In the rows, zero is written as 128.
Turns, then the turns between two rows, first turn first; the first pair answered:
turn Q:
[ 80 125 130 119 145  93 158 113 201]  ->  [179  96  99  97 169 182 139 114 141]
[112 142 170 168 124 131 119 130 120]  ->  [125 136 164 165 138 161 114 125 120]
[ 80 111 133 180 113 160 105 143 141]  ->  [126 104 123 172 109 179  98 153 104]
[105 103  78  83 129 126 173 143 133]  ->  [112 103  76  82 128 128 172 144 126]
turn Y:
[127 121 137 108  95  93 116 126 101]  ->  [123 120 150 139 108 129  93 127  91]
[109 131 109 116 118  94 151 139 155]  ->  [100 129 130 168 139 152 113 139 138]
[106 115  66 115 114 136 143 153 124]  ->  [ 81 122  85 145 109 132 132 157 124]
[ 94 129 123 146  80  95 134 128 156]  ->  [129 113 120 167 114 181 102 121 132]
turn A:
[131 129 127 151 124 140 127 143 115]  ->  [131 134 142 152 133 141 121 129 125]
[ 84 158 138 144 129 119 132 141 143]  ->  [112 155 132 140 106 104 135 161 108]
[ 99 103 125 156 129 110 129 161  73]  ->  [105 121 181 160 156 109 109 115 101]
[134 146 177 119 135 117 107  93 140]  ->  [ 86 114  85 119 119 139 140 148 139]
Then:
(two turns a pair)
[101 122  87 118 143 139 145 126 159]  ->  [114 130  94 116 108  93 150 149 128]  Q then Q
[ 71 127 149 150 129 137 121 147 133]  ->  [164 116 138 100 142 165 120 129 103]  Y then A
[107 149 134 167 135 129 111 127 120]  ->  [119 149 113 120 121  86 141 125 132]  Y then Y
[ 88 139 111 129 125 118 134 128 159]  ->  [108 137 101 109 113 103 144 133 147]  Q then Y
[126 123 111 129 138 148 115 112 142]  ->  [106 132 121 142 129 131 114 117 145]  Y then Y
[182 143 147 177 146 138 101 107  75]  ->  [111 138 104 124 179 122 148  73 184]  Y then A
[152  96 103 100 146 145 164 113 163]  ->  [110 126 161 153 105  75 148 132 145]  A then Y
[137 133 116 102 150  80 143 109 174]  ->  [165 121 114 120 179 154 117 104 154]  Y then Y
[125 136 110 147  99 109 134 153  92]  ->  [147 143 151 146 148 154 107  99 121]  A then Q
[117 144 158 127 149 138 112  92 147]  ->  [ 95 122  92 134 112 132 137 154 110]  A then Y
[ 72 113 104 149 123 132 146 140 157]  ->  [ 83 130 152 152 141 128 129 104 172]  A then A
[117 160 159 150 108 127 157 153 147]  ->  [155 151 132 105 111 129 175 147 148]  Y then Y
[123 131 144 122 104  74 143 118 150]  ->  [179 112 120  96 131 137 136 106 133]  Y then Y
[ 85 132 104 170  82 145 126 181 102]  ->  [110 128  77 114  71 110 157 177 112]  Y then Y
[177 148 164 112 111  97 121 116  99]  ->  [139 142 170 135 158 159 103  86 144]  Q then Y
[152 121 108 103  98 118 144 157  92]  ->  [148 120 121 139 112 160 119 157  81]  Y then Y
[ 88 130 109 117 119  94 146 132 152]  ->  [139 111  86  95 143 148 141 120 139]  Y then Y
[150 149 178 106 108  87 129 102 156]  ->  [123 104  70 100 110 151 157 152 148]  Q then A
[116 136 157 143 121 119  92 131  99]  ->  [115 119 121 108 157 161 106 107 140]  Y then A
[155 125  79  83 135 138 145 102 165]  ->  [148 122  97 132 153 193 110 104 148]  Y then Q
[104 146 163 158 133 120 130 137 121]  ->  [124 126 122 150 136 160 135 156 100]  Q then A
[171 107  86  84 118 126 152 139 103]  ->  [113 109  89  93 158 152 153 107 170]  Q then Q
[129 157 139 117  92  85 147 147 104]  ->  [167 133 116 107 142 178 131 125 105]  Q then Q
[ 72 154 204 207 165 156  78 105 158]  ->  [144 164 232 198 130 120  67 118  93]  A then A
[165 106  98 111 172 188 121 102 124]  ->  [ 66 136 131 133 143  90 141 104 181]  Q then Q
[ 81  98  92 207 123 183 120 132 103]  ->  [210 124 155 103 139 124 127  49 115]  Y then A
[141 145 170 137 145 126 106 107 127]  ->  [162 140 150 131 120 114 113 134  93]  A then A
[132 152  71 109 108 151 141 153  88]  ->  [119 193 170 134 119 107 113 104 117]  Y then A
[158 128 140 132 122 117 123 141 104]  ->  [139 117 109 132 120 127 135 157 107]  A then A
[154 112 149 120 174 149 139 108 160]  ->  [118 110 133 126 170 142 150 117 178]  Q then A
[138 117 125 141 135 149 106 132 102]  ->  [107 123 116 109 130 101 137 121 147]  Y then Q
[147 129 107 122  95 114 131 152  91]  ->  [125 143 134 129  92  84 131 140 111]  Q then A
[132 167 121 136 106  73 156 139 117]  ->  [112 152 109 135 166 150 146 101 170]  Q then Y
[112 133 118 117 141 147 140 132 155]  ->  [118 141 125 118 111 106 145 150 132]  Q then Q
[ 97  97  50 122 114 155 154 164 132]  ->  [179 150 191 124 105  84 109 106 103]  A then Y
[169 121  94  95 123 128 140 155  98]  ->  [138 126 126 160 134 164 105 159  86]  Y then Y
[ 87 129 111 124 167 139 157 121 171]  ->  [ 81 142 130 126 140  88 162 132 162]  A then Q
[100 148 139 111 135  96 137  93 179]  ->  [172 142 132 100  98  82 134 123 104]  Q then Q
[134 109 104  65 106  88 160 109 142]  ->  [ 79 132 182 164 125 117 104  97 144]  A then Y
[160 121  98  94 139 131 132 119 100]  ->  [106 146 139 110 143  90 132  96 147]  A then Y
[156 101 117 140 131 148 119 143  76]  ->  [152 112 125  85 148 108 147  96 142]  A then Y
[108 128 130 157 117 136 115 119 151]  ->  [162 118 110 123 116 147 122 118 128]  Y then A
[122 131 105 121 177 148 126 109 141]  ->  [117 144 114 132 123  79 135 145 105]  A then Y
[139 119 120 141 135 152 115 151 103]  ->  [144 118 119 136 134 150 118 153 102]  Q then Y
[131 126 169 112 150 125 134  93 138]  ->  [103 103 108 111 150 154 152 123 140]  Q then A
[152 125 137 151 108 139 113 158  73]  ->  [153 114 120 131 149 190 114 128 110]  Q then Y
[157 156 171 159 111 120 108 158 110]  ->  [157 130 123 155 135 182 113 165 114]  A then Q
[122 130 151 174 136 142 102 142 101]  ->  [122 126 141 173 131 142 105 148  95]  A then A
[172 107 116 113 143 180 138 129 144]  ->  [105 127 160 183 129 160 114 143 147]  Y then Y
[135 108  65 110 142 137 167 138 109]  ->  [107 114  94 168 152 171 135 142 100]  Y then Y
[131 143 142 109  94  62 145 138 134]  ->  [ 94 126 128 181 124 166 108 156 117]  Y then A
[173 106 123 102 164 191 106  77 142]  ->  [155 110 109  68 155 145 135  70 175]  Y then Q
[112 120 122 107 128 104 126 127 142]  ->  [115 123 131 107 130 103 122 122 142]  A then A
[133 117 113  96 105  88 158 129 145]  ->  [118 116 109  98 113  95 159 124 159]  A then A
[148 127 127 116 148 163 128 108 143]  ->  [129 133 113 103 111 100 154 134 140]  Y then A
[113 135 107 153 116 155 114 137 129]  ->  [115 152 143 156 109 124 108 128 132]  A then Q
[124 138 167 178 119 139  94 147  94]  ->  [121 133 163 177 136 164  90 136 107]  Q then Q
[ 66 161 105  74  72   4 191 150 154]  ->  [ 11 146 100 100 166 128 167  93 238]  Q then Y
[135 128 129 134 131 142 127 109 125]  ->  [123 127 113 127 117 120 143 122 127]  A then Y
[154 125 117 113 116 127 108 134 102]  ->  [135 130 132 142 116 132  96 137 101]  Y then Y
[120 126  77  71 124 125 161 115 155]  ->  [117 135 103  74 138 127 151  90 175]  A then A
[162 114 100 121 121 156 134 153  89]  ->  [ 91 119 109 132 154 164 138 124 162]  Q then Q
[131 130 112  93 119  83 165 174 148]  ->  [170 114  96  84 145 141 153 165 135]  Q then Q
[143 125 124 117 100 126 134 129 121]  ->  [143 123 130 133 107 146 122 128 115]  Y then Y
[114 120 129 165 135 155 103 130 127]  ->  [138 120 104 105 109  93 141 133 133]  Y then Q
[133 114  76  87  92  96 164 143 126]  ->  [155 102  86 129 128 193 122 138  99]  Y then Y
[158 137 157 113 136 132 114 100 131]  ->  [138 143 169 133 132 126 108 103 132]  Y then Y
[ 97 144  86 142 140 157 140 145 116]  ->  [ 92 155 117 146 159 161 128 115 140]  A then A
[155 124 139  94 152 148 130  86 146]  ->  [117 134 167 145 151 154 107  92 142]  Y then Y
[137 126 112 107 129 132 133 106 126]  ->  [109 136 136 146 118 120 119 117 117]  Q then Y
[127 140 125 126 102  81 134 130 119]  ->  [167 122 107 116 134 151 120 117 109]  Q then Q
[101 148 142 157 126 129 120 163 133]  ->  [133 146 129 127 107 102 136 170 117]  Y then Q
[ 81 136 128 158 142 140 117 128 167]  ->  [156 126 132 144 150 178  98 123 123]  Q then A
[174 130 151 157 133 158 116 136  84]  ->  [164 127 135 159 114 140 126 158  73]  A then Q
[117 126 157 145 128 104 107 103 131]  ->  [122  97  95 127 140 154 121 119 128]  Y then A
[131 142 150 109 177 142 120  90 147]  ->  [106 149 163 125 169 125 117  95 151]  Y then Y
[136 115  98 116 124 144 138 147 113]  ->  [144 140 153 110 128 106 129 112 134]  A then Y
[110 151 151 144 132 115 130 115 131]  ->  [127 150 151 141 121 106 130 124 112]  A then A
[115 138 153 128 126  98 135 120 148]  ->  [165 129 144 118 121 118 128 131 107]  Q then Q
[105 142 184 154 156 117 119  98 168]  ->  [197 132 161 111 121  98 130 124  96]  Y then Q
[130 101  98 141 150 192 103 141 119]  ->  [118 106  75  80 131 117 151 134 161]  Y then Q
[193 182 173 109 100  22 106 124 120]  ->  [141 166 166 128 200 151  84  61 212]  Q then Y
[124 131 129 106 118 128 137 130 127]  ->  [113 133 139 126 115 132 128 137 118]  Y then A
[ 92 126 159 131 139 136 128 137 156]  ->  [136 120 137  85 117 107 149 146 136]  Q then Y
[168 135 108  91 131 118 117 107 100]  ->  [ 98 145 105 103 124  83 134 111 142]  Q then A
[ 27 127 118 177 134 147 125 144 172]  ->  [113 128 116 165  66  92 128 196  66]  Q then Q
[152 128 164 165 125 130 119 147 108]  ->  [178 114 136 123 151 158 133 125 129]  Q then Y
[147 133 156 134 140 144 120  99 124]  ->  [114 120 102 108 130 132 155 118 147]  Y then A
[151 128 181 167 174 161  90  71  97]  ->  [110 100  78 166 104 122 139 171  51]  A then Q
[113 126 113 144 106 122 128 151 100]  ->  [119 116 105 142 130 162 122 138 110]  Q then Q
[111 131 130 177 118 183 116 117 111]  ->  [168 124  95  99  94 132 156 120 101]  A then Y
[126 121  90 142 142 125 133 121 149]  ->  [124 127 100 153 121  99 132 138 130]  Q then Y
[122 120 105 117 143 111 150 116 148]  ->  [117 133 144 162 130 104 124 126 118]  A then Y
[170  98  89 105 122 154 126 156  80]  ->  [103 146 174 125 113  58 122 120 141]  Q then A
[161 125 144 145 150 166 115 136  95]  ->  [108 145 166 164 122 101 124 148 111]  Y then Y
[129 141 189 156 102  48 101 116 120]  ->  [203 121 140  78 117  68 126 101 118]  Y then Y
[148 151 138 129 159 140 145 138 151]  ->  [125 149 123 138 135 118 155 163 140]  A then Y
[174 100  89 109 141 174 138 137 105]  ->  [ 95 111  96 113 159 152 153 114 182]  Y then Q
[151 102 102 136 142 162 121 155 119]  ->  [123 136 171 148 136  98 114 125 152]  Q then A
[147 153 124  95 145 127 145 104 149]  ->  [141 158 129  97 131 102 149 111 146]  Q then Q
[121  91 154 150 100 134 101 137  90]  ->  [ 93  92 147 153  97 123 109 142 105]  Q then A
[156 119  81 132 115 147 138 151  85]  ->  [114 114  69 138 138 169 142 140 126]  A then A
[114 131  54 103 109 129 154 126 140]  ->  [178 162 140 101 113 102 121  83 122]  Q then A
[ 94 134 108 130 136 120 145 119 156]  ->  [153 125 105 137 125 148 128 139  92]  Y then Q
[121 129 114 119 155 128 134 105 155]  ->  [110 135 125 153 118  99 126 142 114]  A then Y
[ 83 132 112 162 139 127 124 124 171]  ->  [111 125  87 116 135 109 147 119 178]  Y then Y
[127 126  99 152 101 112 130 157 110]  ->  [144 143 156 161 137 134 100 106 132]  Y then A
[103 148 133 141 119 107 125 144 154]  ->  [111 138 122 138 144 150 118 131 165]  A then Q
[146 120 109  71 146 141 142 130 158]  ->  [138 118 124 112 161 186 115 131 144]  Y then Q
[123 140 170 170 127 116 128 138 122]  ->  [153 131 160 164 134 144 121 138 104]  Q then Q
[105 146  77 142 107  75 129 145 130]  ->  [134 153 125 140 167 134  97  78 165]  A then Q
[ 88 142 107 141 103  88 131 120 121]  ->  [ 81 144 114 142 112  92 129 110 133]  A then A
[163 134 123  79 119  93 120 109 152]  ->  [161 126 102  78 109  93 127 125 143]  A then A
[ 81 130 146 191 119 138 109 149 110]  ->  [116 124 139 184 112 147 106 158  80]  Q then Q
[109 131 161 173 173 137  99 149 101]  ->  [154 118 124  90 198 143 132 116 137]  Y then A
[121 138 165 148 139 125 109 103 128]  ->  [128 139 150 113 128  90 132 102 140]  Y then Y
[129 136 127 146 105  89 135 143  90]  ->  [ 91 140 139 170 121 103 126 132 117]  Y then Q
[148 125 147 129 129 154 111 108 113]  ->  [132 119 117 130 100 128 128 143  95]  A then Q
[145 129 109 123  94 132 124 100  94]  ->  [116 131 121 149 113 158 111  90 112]  Q then Y
[149 106  87 108 139 150 130 131 129]  ->  [132 139 155 118 134  93 119 101 153]  Q then A
[131 139 204 177 115 126  82 115 114]  ->  [206 114 143  78 137 144 120  90 129]  Q then Y
[116 129 113 108 125 127 135 122 140]  ->  [102 134 126 128 116 118 127 130 132]  Q then Y
[134 112  67 121 156 149 128 100  99]  ->  [ 84 127 100 174 149 139 109 109 100]  Y then Y
[ 83 127 131 164 106 105 104 144 138]  ->  [135 123 120 141  87  95 108 158  99]  Y then Q
[183 106 105 122 151 129 160 103 102]  ->  [111 126 130 138 143  75 169  96 151]  Q then A
[142 113 127 101 111  91 156 128 134]  ->  [161 101 116  95 135 136 148 117 134]  Q then Q
[149 129 139 147 147 185 118 114 146]  ->  [125 135 121 151  84 105 144 167 115]  A then Q
[ 69 114 112 104 138 113 163  97 185]  ->  [ 76 122 122 113  95  61 167 126 148]  Q then Y
[113 128 122 124 112 107 126 154 108]  ->  [108 118 110 115 146 152 125 130 140]  Q then Y
[127 142 151 182  95 126 109 172  53]  ->  [ 87 128 110 184 101 145 124 187  73]  A then A
[107 102  75 136 100 158 133 148  96]  ->  [140 145 182 140 100  99 105  99 102]  Q then A
[ 91 133 148 132 112  75 124 137 164]  ->  [118 117 116  87 138 107 140 115 186]  Q then Y
[149 126 130  99 118 139 116 135 111]  ->  [113 128 132 105 139 148 118 118 149]  Q then Q
[193 129 145  80 187 180 103  52 157]  ->  [ 43 131  76 115  92  56 167 155 167]  A then Y
[184 134 162 121 112 102 111 112 111]  ->  [120 142 177 144 134 111 108  92 165]  Y then Q
[100 118 116 127 124 106 140 122 140]  ->  [104 115 111 121 127 109 141 120 142]  Q then Y
[160 106  99 120 135 156 104 132 111]  ->  [104 137 149 136 126  90 107 113 156]  Q then A
[ 92 167 189 147 147 116 106  94 171]  ->  [ 97 119  75 157 114 171 126 183  97]  A then Y
[142 115 103 139 120 170 126 150 111]  ->  [147 146 163 115 123 106 128 104 150]  Y then A
[110 134 121 121 127  89 130 114 152]  ->  [115 121 102 117 149 129 129 108 158]  A then Q
[ 84 115 135 148 139 147 117 129 147]  ->  [140 111 109  95 109 104 143 143 117]  Q then Y
[ 83 132 105 113 134 112 130 126 155]  ->  [134 129 100 105 104  98 129 149 100]  Q then Q
[ 99 150 174 130 147 117 132  94 183]  ->  [ 77 116  80 125 127 143 162 153 161]  A then Q
[127 110  90 119 133 176 137 136 130]  ->  [ 84 124 117 160 123 156 126 144 133]  Y then Y
[118 127 108  86 154 158 143 146 112]  ->  [ 87 136 132 130 155 164 125 153 110]  Y then Y
[142 125 158 138 175 149 145  92 148]  ->  [101 113 103 144 122 104 178 158 121]  A then Y
[117 112  94 130 135 146 138 135 140]  ->  [152 134 155 132 137 121 117 104 133]  Q then A
[ 97 131 115 101 146 134 129 117 156]  ->  [ 92 138 121 102 128 103 133 126 147]  A then Q
[ 72 133 119 163 114 112 132 145 125]  ->  [161 127 133 147 123 149 110 133  76]  Q then A
[ 87 131 121 169  99  85 131 164  98]  ->  [149 127 156 164 163 173  91 104 105]  Y then A
[178 129 121 144 118 159  79 122  99]  ->  [117 142 121 108 133 108 114  85 190]  Y then A
[151 115 165 138 118 179 100 126 103]  ->  [133 113 140 140  82 142 118 164  83]  A then Q
[133 148 124 109 115 120 115 114 123]  ->  [133 139 108 109 122 140 116 118 124]  A then Q
[109 113 165  68 194 185 119  71 184]  ->  [ 43 115 120 119  74  75 150 198 100]  A then Y
[ 96 112 104 123 140 114 136 146 130]  ->  [121 108 100 121 131 115 134 155 107]  Q then Q
[131 116 126 151 151 148  98 149 123]  ->  [103 125 135 158 143 121 105 150 138]  Q then Q
[167 123 142 137 137 157 101 111  92]  ->  [106 129 122 101 143 111 141  92 170]  Y then A
[105 119 127 137 140 173 147  97 166]  ->  [174 112 106  99 111 151 160 117 117]  Y then Q
[ 68 133 127 164 148 151 123 124 165]  ->  [147 127  92  89 101  86 159 146 118]  Q then Y
[123 160 163 206 131 156  88 149  86]  ->  [162 144 124  95 188 176 129  78 171]  Y then A
[113 136 132 116 118 108 143 115 163]  ->  [114 123 112 114 130 137 145 116 165]  A then Q
[ 66 123 112 157 109 103 139 160 136]  ->  [123 115 109 155  95 118 127 177  80]  Y then Q
